Each path below is one point turned by a fixed rotation once a step. After each direction that follows a path, write how fast that rotation turns it, in degrees each step (0 if it stays still).
Each turn is a multiple of 5 degrees from 10 to 175, or 0.
Each row of a path follows its step; steps can be skipped.
Rotation 1:
step 0: [-3.25  1.12 -2.48 -0.01  0.67  0.47 -0.13  1.05 -1.85  2.27 -1.29  2.30
  0.25  1.50 -0.08  3.61 -1.54  0.28 -3.00  0.17  0.73 -1.64 -0.76 -1.52
  0.77  0.99 -1.14 -2.05 -0.98  0.12 -0.89 -0.79  0.92 -1.64 -2.26 -0.72
  0.17  0.19 -0.89 -2.45  2.06 -2.69 -0.11 -2.53  0.38 -0.96 -1.09]
step 2: [ 0.92 -0.66 -0.92  2.18  1.01  0.09  0.09  0.39  0.73  0.22  0.39  1.24
 -0.56 -0.55  1.77  1.81  2.02  0.59 -2.64  3.77  1.66 -0.67 -0.90 -1.73
 -0.18  2.21  0.40 -2.41  0.02 -1.67 -1.88 -2.12  0.31 -1.15 -0.35  1.63
 -2.22 -0.22 -0.86  0.67  3.38  3.08 -2.43 -0.16  0.63  1.73 -1.13]
step 3: [ 0.70  0.46 -0.68 -0.36  1.17 -0.97 -1.23 -0.59  1.79  1.45  1.10  0.81
 -0.54  3.25 -1.68  3.00  2.91  1.79 -1.34  1.38 -1.52  0.19  2.04 -0.49
  1.31  1.20  0.44 -3.02  0.29  1.17 -1.68 -0.70  0.54  1.70 -2.05 -1.87
  0.62 -0.71 -0.02 -0.69  1.53 -2.86 -0.63 -2.96  0.90  1.12 -2.60]
step 4: [ 1.12 -0.30 -1.09  2.14  0.93 -1.39 -0.81 -3.16 -1.84 -0.08  2.26 -0.52
  0.25 -1.98 -0.17  1.89 -1.05  0.89 -1.66  1.38 -0.74 -2.64  1.18 -0.14
 -0.02  1.49 -0.15 -0.51  1.64  3.16 -1.70 -1.96 -2.65  0.12  1.07  0.57
 -1.16 -0.92 -0.34 -1.95 -1.36 -1.22 -1.93  1.80  0.63  3.00 -2.87]
step 5: [-2.43 -0.29  0.38  2.16  2.40 -2.42  1.55  0.50 -0.01  0.68 -1.44  1.88
 -0.18 -1.60 -1.01  3.40  1.41  0.01 -0.01  2.88 -1.34 -0.86 -1.22  0.89
  0.43  3.36 -0.02 -0.09  0.54 -1.29 -1.60 -2.58  0.16 -0.06 -0.96  0.55
 -1.44  1.31  1.82 -2.44  1.12  0.60  1.68 -1.10  1.75  3.10  0.29]
step 6: [-2.14 -0.78 -1.89 -0.26  1.88  1.97  0.33 -0.21  0.88  4.14 -0.45  0.51
  0.02  1.48 -0.53  2.13  0.41  1.36  0.24 -1.68  0.76 -0.20 -0.10  0.15
  0.79  2.16  1.41  0.78  0.03  0.96 -4.59 -1.69 -1.73  0.36 -0.55  1.56
  0.33 -0.64 -1.38 -2.58 -0.85 -3.20 -1.76 -2.44  1.13 -0.10 -1.33]
step 7: [ 0.01  0.12  1.58 -0.47 -0.93 -0.03  1.01 -1.39 -1.92  0.91 -1.27  0.64
 -0.35 -2.93  0.95  3.53 -0.50  0.15 -1.91  3.34  0.43 -3.01 -1.80 -1.40
 -0.31  1.94  2.66  0.73 -1.02  1.13 -2.08 -0.08 -2.03  1.02 -0.01 -0.72
  0.83  0.43 -0.24 -2.66  1.09 -0.66 -2.43  1.10 -2.62 -0.50 -1.72]
step 8: [ 0.80 -2.08  1.18  0.57  0.98 -0.34 -1.37 -0.26  0.34  2.13 -0.37  1.20
 -0.08 -0.07  1.77  2.60 -0.32  0.47  1.36  2.28 -0.99 -0.46 -1.92 -1.81
  0.16  1.60  0.74  0.56  1.32 -2.90 -0.44 -1.91  0.06 -3.47 -3.00 -0.15
 -0.19  1.65  0.55  0.17  3.35 -1.53 -2.05 -2.10  2.25  1.43 -1.74]
step 9: [ 0.28  0.52 -3.33 -1.69  0.10 -0.87  0.10  0.59  1.01  1.34  1.48  0.02
  2.29  2.51  0.98  2.96 -0.30  0.80 -3.37  0.41  1.78 -1.20  0.26 -2.05
  3.23  0.91  0.56 -0.32 -0.07  1.53  0.03 -0.57 -1.48  0.76 -1.57  0.12
  0.95  0.43 -1.44 -2.99  1.68 -0.54 -2.54 -0.01  3.09  0.22 -2.12]
step 10: [ 0.64  2.17  1.51  2.00  0.93 -0.94  2.96 -2.49  0.51  0.79  0.26 -0.27
 -1.96 -1.19  0.92  4.03  1.28 -1.08 -2.10  2.61 -2.07  0.36  1.95 -1.23
  1.56  0.76  0.25  0.34  2.99  0.38 -1.04 -0.49 -1.13  0.09  0.06  0.46
  1.31 -0.56  1.99 -0.43  0.94 -0.29 -3.06  1.88 -0.30  0.93 -2.12]
step 13: [-2.22 -2.01 -1.63  1.28 -0.60  0.45  0.43 -1.45 -2.32  0.77 -1.25 -0.09
 -1.32 -3.87  1.45  2.83  0.36 -2.34 -1.37  1.71 -1.32 -1.92  0.78 -0.43
 -0.03  0.10 -1.81  2.58  0.96  1.51 -3.77 -2.99 -0.69 -1.18 -0.29 -0.16
 -0.47  0.08 -0.63  0.25  0.68 -1.16 -1.52 -0.16 -0.31  1.18 -2.13]
Directions:
[-0.26  0.05 -0.14 -0.24 -0.02  0.34  0.31 -0.46 -0.21 -0.61 -0.50 -0.70
 -0.79 -0.56 -0.05  0.15 -0.49  0.48 -0.45 -0.22 -0.33 -0.53  0.30 -0.53
 -0.03 -0.30 -0.39  0.78 -0.07  0.05  0.66 -0.03  0.24  0.67 -0.32 -0.35
  0.41 -0.36  0.30 -0.01 -1.14  0.10 -1.19 -0.20 -1.17  0.79 -0.70]  120
[-0.62 -0.75 -0.53  0.69 -0.07  0.25 -0.39  0.80  0.65  0.10 -0.09 -0.08
 -0.28  1.09 -0.46  0.62 -0.18 -0.19  0.56 -0.01 -0.48  0.29  0.08 -0.24
 -0.09 -0.15 -0.54 -0.80 -0.46 -0.50  0.20 -0.26  0.62 -0.62 -0.72  0.06
  0.22  1.25  0.32  0.04 -0.39 -0.28  0.00 -1.03 -0.58  0.21  0.12]  130
[-0.12 -0.44 -0.23  0.17  0.25  0.50  0.10 -0.17 -0.63  1.14 -1.03  1.07
 -0.19 -0.09 -0.66  0.03 -0.87 -0.42  0.07 -0.04  1.19  0.50  0.48  0.13
 -0.87 -0.17  0.24  0.89 -0.15  0.01 -0.61 -0.06  0.55  0.26 -0.42 -0.34
  0.25  0.13 -0.04 -0.28 -0.05  0.09  0.68  0.57 -0.32  0.43  0.13]  55
[ 1.02 -0.13 -0.12 -0.46 -0.47  0.49 -0.26 -0.54  0.67  0.39  0.76  0.31
 -0.17  0.51 -0.06  0.14  0.23  0.46 -0.01  0.78  0.14  0.19 -0.06 -0.34
  0.00 -0.51  0.37  0.05  0.30  0.42  0.89 -0.12  0.95 -0.14 -0.39 -0.46
  0.57  0.56 -0.86  0.36  0.68  1.15 -0.50  0.46  0.33  0.31 -0.61]  55
[-0.27 -0.18 -0.27  0.24 -0.20  0.38 -0.36  0.13  0.31  0.46  1.07  0.33
 -0.59 -0.32 -0.44 -0.83  0.64 -0.76  0.01  0.14 -0.71 -0.46 -0.42  0.92
 -0.71  0.01 -0.62  0.19  0.76  0.75 -0.33  0.10 -0.47  1.09  0.14 -0.26
 -0.14  0.17  0.13 -0.48 -0.06  0.42  0.27 -0.74 -0.02  0.92  0.06]  45
